In the rows, zero is written as 128.
These are runs of 7 systems, one row a step. Runs of the same system follow the same rule from any start.
trace 1, diz (10 x 20):
[[173 133  77 110 123  82 108 145 146 124 149 118  91 137  76 160 130 193
  126 128]
 [167 104 135 106 126 140 118 113 124 162 174 139 175 108  65  92 106 166
  144 167]
 [109 137 170 103  87 204 115 128 139 176  97 140 170 134 131 111  92 101
  135 144]
 [ 93 127 157 131 119 166 144 132 133  85 116  77 149 133 155 151 135  52
  109  94]
 [ 97 110 100 125 176 106 133 138 103 100 131 135  68  93 181 137 175  95
  128 111]
 [149 165  80 137 167 103 151 132 147 137 146 166  85 133 132 158 164 203
  116 122]
 [152 139 135 160 124  95 154  89 106 139 161 154 165 154  86 112 107 187
  125 168]
 [120 107 173 130  61 115 103 126 132 156  88 142 150 155 121 111  73 119
  159 169]
 [124  98 157 121 105 140  98 174 179  97 105  59 160 129 127 130 114  84
  142  93]
 [124 109  96 118 186 152  98 160 112 115 130  98 115  69 156  84 160  96
  119  98]]
trace 2, Buda, 10 rows:
[[108 115  89 103 151 106 112  93  47  95 128  81 118 138 100 115 124 117
   99 143]
 [131 132 103  55 166 151 108 129 130 156 141 109 119 123  78 120 181 134
   82 103]
 [130 185 148 159 140 154 133 156 176 177 168 141 162 139  83 160 151 130
  112 114]
 [114 175 154 174 111 180 138 127 131 157 130 180 125 110 173 148  92  98
  156 141]
 [117 100 139 108 119 131 169  87 136  83 117 126 117 124 187 164  79 127
  183 136]
 [134  68 114 127 152  71 174 103 100  65 146 122 127 117 150 107 162 151
  118 135]
 [151  94 122 100 127 101 114 161 137 148 101 147 124 128 125  63 197 166
   88 120]
 [129 141 145 157  75 105  82 186 166 171 106 127 142 163  76 132 131 137
  113 141]
 [109 155 117 165  94 149  71 153  88 147 129 117 111 110 112 148  70  72
  146 154]
 [128 133  93  90 167 168 112 105 117  97 131  68 113 107 138 152  71 115
  163 110]]
trace 3, sedep (10 x 20):
[[152 136 128 101 135 153 169 124 190  99 154  88 159 148 101 178 140 170
  117  93]
 [138 131 155 183 194  89 131 110 120 147 179 143 160 115 104  91 127 133
  147 143]
 [138 155 156 129 129  94 125 125 139 137  77 162  77 150 164 102 180 103
   97  83]
 [ 81 124  93 110 129  94 111 103  81 109  97  82 121 182  96 156  99 134
  107 151]
 [125  89 102  83 125 152  86 141 102 160 134 153  89  65 143 107 104 121
  173 165]
 [145 159  96 117  96 192 137 173 182 130 112 124 143 133 136 161 137 180
  105 109]
 [121 136 147 208 129 138 135 136 111 120 169 115 204 125 103 117  97 116
  131 155]
 [145 120 194 131 113 120 145 118 144 109 122 148 103 105 171 119 164  59
  134  85]
 [112 133 115 102 163  82 161  82 133  92 136  86 118 182 103 189 133 151
  118 112]
 [136 112 111 115 174  92 109 105  93 173 149 177  95  95 122  93 119 158
  167 169]]
trace 4, noba:
[[147 170 105  90 145 150 107  86 106 186 138 156 116 138  77 124 100 178
  126 153]
 [ 92  93 148 102 104 154  98 126 121 179 120 138 156 123 112 116  73 115
  172 186]
 [ 95  93 118  92 118 167 112 188 183 130  84  95 149 120 159 143 118 129
  146 120]
 [111 111 120 157 124 137 179 151 151  62 146  87 185 137 144 158 154 137
  102 116]
 [127 142 120 186  96  90 144 150  96  93 134 156  96 124 155 133 189 101
   83 118]
 [196 181 132 134 130 112 137 102 133 144 166 177  75 120 104 138 150 144
  123 105]
 [161 133 178 124 146 116 117  63 109 165 143 158 127 113 113  87  81 111
  176 141]
 [123 114 130  76 159 135  82 112 136 153  59 104 116 132 146  87  84 132
  157 117]
 [ 91 104  87  94 147 136 133 124 131 100 106  62 176 165 109 144  99 176
  120 143]
 [ 56  93  90 157 105 104 129 185  96 112 137 113 135 134 125 164 155 115
  102 171]]
trace 5, diz, 10 rows:
[[127 109 174 126 105 103 178  68 136  87 100 133 139 164 168 140  88 130
  160 133]
 [118  72 154 101 132  60 125 136 159 108  73 108 119 158 147 106 154 133
  135 109]
 [127 119 107 139 172  89  87 185 153 150 113 107 139 134 100  94 184 151
   96 108]
 [124 171  85 182 147 153  84 172  97 168 151 135 149 111  93 105 123 138
  101 153]
 [141 172 104 157  73 182 115 126  88 121 144 129 124 110 123 158  64 112
  137 157]
 [162 105 147  85  77 152 148  91 125  76 142 112 108 106 144 160  92  95
  160 120]
 [150  92 162  43 153 122 152  92 158 121 121 136 101 113 145 115 164 120
  145  91]
 [ 99 140 149 105 197 114 146 112 154 174 115 145 143 158 120 114 187 145
   94 101]
 [ 59 160 119 190 164 102 128 136 103 160 123 136 156 173 113 138 135 128
  104 161]
 [ 90 125  91 188  95 103 115 166 114 112 126 118 128 140 134 178  82 138
  154 178]]
trace 6, moge, 10 rows:
[[104 168 132  93 106 188 162  88 101 116 128 126 122 142 132 159 148  87
   79 114]
 [ 95 101 141  80  76 104 162 124 134 118 109 149  89 158 139 174 173 116
  108 135]
 [115  72 145 131 124  68 147 146 149 129 114 178  97 118 186 120 152 139
  169 143]
 [167 140 128 200 147  98 130 148 156 125 106 158 141 120 175  80 115 180
  148 123]
 [180 149 111 170 131 131 127 108 109  89 130  89 182 138 107  86  91 167
  109 123]
 [163 123 101  71 106 159  92 115  88 108 130  78 130 114  76  99 119 121
   93 123]
 [116 106 129  53 128 129  79 151 146 177 146 112 109 115  62 144 149 107
  130 129]
 [ 71 121 167 134 168 127 107 148 154 184 145 144 125 117 125 155 126  71
  176 139]
 [ 82 185 134 194 148 157 137 136 133 135 113 144 128 140 180 166 101  96
  140 124]
 [111 160  89 160 115 135 187 109 105  71 127 120 128 159 162 179 123 159
  100 135]]
trace 7, Buda (10 x 20):
[[ 98 150  52 112 115 126 121 153 100 144 130 149  77 134 120 184 136 168
  108 164]
 [195 147  98 102  86 148 126 122 124 114 183 142  91  95  90 159 121 153
  131 131]
 [212 147 174 138 118 154 133  97 138 106 157 121 156 102 112  91 107 112
  139  93]
 [114 132 200 143 148 142 137  92 142 125  90 112 177 151 159  85 111  82
  131 101]
 [ 35 103 143 125 159 102 139 129 124 140  91 122 134 167 158 144 144  98
  122 139]
 [ 74  99  76 110 145 100 128 172 118 146 144 149  87 114 133 174 166 150
  132 162]
 [180 131  70 127 112 128 116 165 140 136 165 155 104  90 112 139 134 198
  137 143]
 [212 162 135 156  84 152 118 116 127 114 130 132 146 122 111  92  85 159
  127 122]
 [140 138 182 124  94 147 123  81 104 105  89  99 152 157 130  93  89  72
  112 111]
 [ 65 104 160  96 159 115 126 114 122 122 112  82 133 148 128 141 146  55
  114 107]]
trace 8, moge, 10 rows:
[[131 120 116 186 128  91  93 191 135 160 135 174 105  91 152 113 131 134
  163 153]
 [168 179 124 208 149 128 128 113 129 124 165 140 148 126 118 130  76 159
  154 138]
 [174 165 120 104 131 179 141  62  95  91 137  92 139 126 115 125  89 128
  113 108]
 [129 119 125  30 121 148 127 109 137 127 111  96 108 143  97 141 163 121
   95  96]
 [ 70  70 161  89 145  93 118 157 153 161 120 134 127 133 124 128 176  98
  138 136]
 [ 84 134 139 197 140 111 104 181 132 169 104 169 127 119 171 114 126 105
  152 149]
 [133 175  96 215 116 134 138 131 113 110 132 134 147 143 143 153  81 168
  134 153]
 [172 135  84 107 111 163 165  82  88  69 159 109 128 109 126 142 106 163
  114 133]
 [177 109 136  38 113 147 137 109 147 130 144 130 102 110 102 118 178 136
  101  99]
 [116  89 204 103 132  86 117 135 174 165 124 134 138 143 107 108 164  89
  140 114]]
trace 9, Gim:
[[207 124 153 107  64 167 135 137 158 135 128 170 125  97 143  94 137 147
  129 116]
 [160 119 149  88 165 142 151  88 160  99 118  75 177 149 109 103 135 149
  113  83]
 [ 91 107 164 135 156 112 102 119  91 122 112  98 134 125 140  85 134  43
  122 120]
 [ 71 151 114 142 164 123  88 187 162 175 121 124 105 133 121 170 148 101
  136 118]
 [122 153  79 171 141  87 121 119  90 137 162 145 109 142  94 162  93 174
  141 177]
 [173 139 114 118  61 171 123 128 110 145 115 187 100 100 153 107 101 157
  142 155]
 [158 116 120  58 130 171 172  92 160  97 118 104 149 136 135 134 133 180
  116 100]
 [108  78 162 118 139 122 158  97  94  81 143  99 158 114 143  97 151  70
  115 121]
 [ 78 131 164 161 136 131 112 192 174 155 125 125 146 126 134 144 168  71
  125 105]
 [112 168 114 199 156  65 116 134 134 137 141 117 133 175  94 168 109 152
  134 138]]
trace 10, noba (10 x 20):
[[ 88 153 136 182 100  88  77 166 114 161  95 124 118 167 107 140 107  94
  119 148]
 [132 171  96 134 130 160 116 148 158 128 149 114 101 118 128 204  81 139
  164 119]
 [110  99 126 133 150 175 163 107  96 101 173 134 144  64 168 129 113 100
  156 149]
 [130 121 119  84 134 164 134 139 115 138  94 151 116 104 168  73 195 125
   77 103]
 [154 148 155 112  93 120 155  98 147 136 123 129 163 182  75 126 150 169
   81 121]
 [111 120 173 160  74  60 110 129 130 144 108 153 105 169 123 150 101  99
  158 162]
 [148 131 106 132 161 108 112 151 181 123 127 122  86 110 157 163  98 154
  194 105]
 [138 109  99 158 189 141 146 112  99  84 162 100 171  87 150  96 107 143
  142 134]
 [125 131  90 116 119 145  93 149  66 129  98 119 110 109 128  70 168 109
   62 127]
 [138 156 129  76  94 146 119 113 135 154 151 115 127 158  44 168 146 133
   89 125]]
trace 11, sedep:
[[129 167 132 148  73 172 161 107  74 103 145 138 134 126 132 138 151  89
   71 130]
 [138 131 182  85 101 141 141  70 115 138 171 123 127 137  76 158 111  77
  141 127]
 [144 129 166  86 176 112 127 101 195 170 134 138 117 137 113 150 105 141
  189 109]
 [108 141 116 171 184  90 130 141 167 156  90 150 141 161 159 115 124 196
  148 132]
 [ 93 101 109 172 104  97 129 155  87 121  79 152 133 141 175  86 148 137
   96 163]
 [113  80 105  85  52 131 120 150  86  90 115 106 115 119 123 130 152 101
   95 146]
 [163 103 104  79 110 157 109 140 135 111 186  90 130  86  75 158 120 129
  144 130]
 [187 171 134 150 175 156 117 141 174 144 174 128 139  91 107 121 123 145
  148  86]
 [134 201 154 199 171 127 137 105 130 129 105 131 148 158 150 107 126 115
  101  92]
 [ 69 135 157 132 142 110 139  78  75 126  92 135 112 158 159 119 125  68
  116 135]]
trace 12, tosil, 10 rows:
[[108  88 144 100  95  92 184 109 132 107 142 126 154 169 100 153 167 153
  100 148]
 [130  76 193 140 143  74 119 137 145 148 147 144 135 110 124  88 162  88
  154 125]
 [131 142 143 139 147  78  99 135 177 135  60 116  97 167 160 130 108 140
  158  96]
 [134 125  79 160 166 117 105 116  75  72 117  72 133 114 144 110  80 131
  139 127]
 [141 149  71 117 110 169  87 177 101 137 146 138  72  71 125 141 136 114
  116 132]
 [123 155 102  84 108 163 129 129 137 141 147 101 146 160  54 174 139 159
   83 132]
 [132 127 194 127 129 173 140 101 130 159 169 136 190 113  95  96 133  89
  124 129]
 [119 147 186 115 119 149 160 102 175 152  85 176 120 152 187 139 120 122
  151 108]
 [ 97 100 115 143 168  98 186  81 108  78 121 124 145 145 180 139 117 163
  145 147]
 [121  98  89 158 141  84 119 169  98 137 148 180  85  82 153 105 165 140
  138 161]]
trace 13, Gim (10 x 20):
[[144  97 109 135 129 101  69 133  79  97 111  85 114 101 127  90  81 101
  150 138]
 [127 151  72 107 136 188  83 191 136 139 122 107 103  86 135 135 146 118
  110 100]
 [116 172  82 131 162 158 152  91  77 117 182 109 142 130  86 160 134 142
   89 143]
 [114 156 170 134  93 179 149  95  95 164 140 189 120 108 151 130 119  78
  132 151]
 [116 141 159 111 158 136 179  98 202 141 118 146 140 155 160 175 120 160
  160 112]
 [118  74 142 156 149  55 162 103 111  92 121 142 132 132 172  98 128 145
  156 150]
 [121  92 126 133  94 111 106 206 162 142  85 145 128 122 155  96 178 138
  112 125]
 [136 129  99 128 114  85 113 150 133 108 130  72 150 177  58 148 140 167
   86 127]
 [164 133 148 130  63 130  76 120  82 124 137 115 103 113  90 113  97  64
  125 133]
 [162 167 126  93 155 182 100 136 177 149 145 107 110 102 111 156 106 115
  155  79]]
trace 14, tosil (10 x 20):
[[177 120 152 106 136 159 163 109 153  86 112 121 145 111 169  81 165 131
  104  71]
 [ 90 123 123  86 166 126 145  99 101 122  87 137  86 134 173 113 180 103
   90 102]
 [ 64 130 110 122 176  83 110 100  76 161 131 138  95 150 110 146 128 108
  134 166]
 [127 141 120 160 124  96  85 140 119 176 152 153 121 129  89 140  71 145
  175 182]
 [178 131 118 151  72 149 111 161 162 119 122 121 164 124 118 124  72 180
  157 143]
 [156  99 119 118  81 180 152 161 150  75 119  99 170  99 157 106 144 136
  104 102]
 [ 96 120 131 101 139 147 156 146 138 108 122 114 117 121 153 141 210  86
   80  87]
 [ 83 157 154 132 189  86 139  95 115 146 147 127 109 161 106 153 164  87
  110 109]
 [144 169 155 158 159  83 110  77 104 163 140 163  97 139 110 124  82 121
  166 143]
 [180 127 107 123  96 127 114 107 117 129 109 153 111 121 139 114  59 186
  171 157]]

Which system made each of these runs?
trace 15:
[[ 98 114 185 168 144  79 126 126 125 143 163 150 112 118 137 145 129  59
  172 136]
 [132 199 120 181 152 122 117 111 118 128  86 150  82 143 182 134  97 122
  142 106]]
 -> moge
trace 16, 2 rows:
[[ 85 151 143 152 123 130  81 133 101 165 114 138  89 118 138 151  81  57
  165 149]
 [126 155  74 128 161 132 128 144 158 144 142 148  88 114 148 185 107 181
  170 135]]
 -> Gim
trace 17, 2 rows:
[[105 130 134  88 104 131 171  95 145 163 103 173 141 178 127 151 133 190
  116 160]
 [ 92  85 176 154  97  95 162 135 145 114 134 116 193 170 110 131 150 120
  115 151]]
 -> diz
trace 18:
[[108 142 165 193 125 147 114 166 160 123 102  92 189 142 146 113 101  88
  133 112]
 [129 172 105 149  95 154 138 138 118  68  94  96  99 139 172 170 117 105
  105  93]]
 -> noba
trace 19 (2 x 20):
[[199 153 140  95 132 121 108 112 152 148  97 144 105 137 114  78 160 158
   98  85]
 [117  89 170 108 140  82 106 106 143 140 113  90 173 173  77 102 111 126
  141 138]]
 -> moge
trace 20, 2 rows:
[[151  76  88  93 123 120 132 112  95  62 111  77 147 120 135  90 112 160
  115 134]
 [145 104 115  59  82 135 107 153 117 156 101 149  99 121 110  94 184 139
   81 131]]
 -> diz
trace 21, 2 rows:
[[ 80  86 111 165 151 125 126 147 122  98 114  88 175 120 165 123  76 128
  170 156]
 [142 162  56 157 130 183 110 181 117 110 128 115 125  86 149 122 137 152
  100 118]]
 -> moge
trace 22:
[[124 125 134 146  80 190 108 161 116 107 149 111 140  79 144 136 109  57
  135 128]
 [152 168 120 138  94 119 114 160 151 113 155 117  76 132 103 200 146 106
  120  97]]
 -> moge
trace 23 (2 x 20):
[[133 115 174 126 126  84 108  76 105 135 153 129 108 131 102 135  73  81
  186 148]
 [169 110 116 101 138 129 106 134 174 139 126 135 101  96 144 136  73 171
  207 129]]
 -> tosil
trace 24, 2 rows:
[[158 128  99 126 153 158 133 170 171 108 170 126 107  73 155 158 157 135
  147  92]
 [151 150 112 176 175 130 158 108  97 117 177 136 176 116 113  90 159 160
   87 133]]
 -> Gim
trace 25 (2 x 20):
[[145 138  87 139 117  76 116 167 131  96  93 117  75 146 141 131 181 147
   85  96]
 [133 127 118 121 133  91  89 113  73 103 139  72 115 138  64 111 136  88
   91 120]]
 -> tosil
trace 26, 2 rows:
[[165 188 126 190  76 130 112 173 133 132 136 149 110 131 115 135 156 118
   87 111]
 [190 192 143 115 128 115 126  73 135 140 135 137 102 159  82 131 123 151
  113  98]]
 -> Gim
trace 27:
[[103 130 113 155 150 136 102 171 170 132  96 110 128 121 171 157  70 129
  190 124]
 [132 154  60 186 149 153 138 160 124  80 146  94 150 110 146 153 113 167
  117 122]]
 -> tosil
trace 28:
[[128  95 116 120 180 153 164 157 174 127 134 133 179 103 161  94 178 179
  119 116]
 [ 84 116 135 166 124 106 142 129  95 117 101 109 189 169 120  92 149 129
   74 151]]
 -> Gim
trace 29, 2 rows:
[[140 159 126 119 196 134 133 124 190 127  98 118 104 134 173 139 129 142
  150  68]
 [120 141 114 169 163 132 168  71  82  87 129 115 177 148 150 106  98 160
  114 148]]
 -> noba
trace 30 (2 x 20):
[[ 85 147 123 176 190 141 137 140 109 152 187 125 167 114 101 137 153 105
  113 143]
 [108 191 136 157 120 187 102 151 110 182 105 168 122 119 150 109 137  86
   95 121]]
 -> noba
trace 31:
[[154 149 132  92 144 122 146 107 121 152 137 169 101 130 110 105 205 144
   72 106]
 [118 162 134 123 131  95  82 117 109 174 118 111 129 180  46 122 118 126
  100 141]]
 -> sedep
trace 32:
[[131 137  74 185 144 126 158 156 135 114 169 153 139 112 146 153 130 196
  137 157]
 [177 122 126 161  76 128 154 108 112 107 123 168 149 126 153  97  94 186
  139 165]]
 -> diz
trace 33:
[[101  52 149 109 105  70 163 121 142  90 123 106 152 162 128 150 137 135
  144 152]
 [111 112 105 169 163  52 116 186 157 118 120 129 101 137 143 134 176 146
  131 117]]
 -> noba
trace 34 (2 x 20):
[[119 163 126 176  90 110 177 113 112 102 101 169 103 164 181 161 133 144
  111 140]
 [165 105 152 162  95  33 146 118 135  80 134 131 105 154 125 139 130 137
  146 129]]
 -> diz
trace 35 (2 x 20):
[[163 158 158 168  84 137 122 111 127 126 133 113 188 163  78 113  84 137
  115 141]
 [167 117 177 118  66 173 141 121 143 103 114 144 126  94 172 111 108  83
  152 108]]
 -> tosil
trace 36 (2 x 20):
[[170  99 134 116  93 144 151 119 113 143 195 182 132  77 108 118 140 147
  147 169]
 [195 153 172 117  96 126 137 128 191 132 122 132 145 155  91 114 150 152
  105  87]]
 -> sedep
trace 37 (2 x 20):
[[157 113 103 101 100 144  64 176 138 177 140 130 123  94  77 112 102 152
  148 153]
 [156 161 112 160 117 174  99 138 127 117 140  74 182 128  93 128  61 137
  134 133]]
 -> Buda
trace 38 (2 x 20):
[[137 112  91  80 190 172 116 108 117 136 161  94 162  90  99 101 110 155
  136 132]
 [124 165 116 134 156 183 162 121 146 130 131 111 198 152 116 124 145 178
   78 117]]
 -> Buda
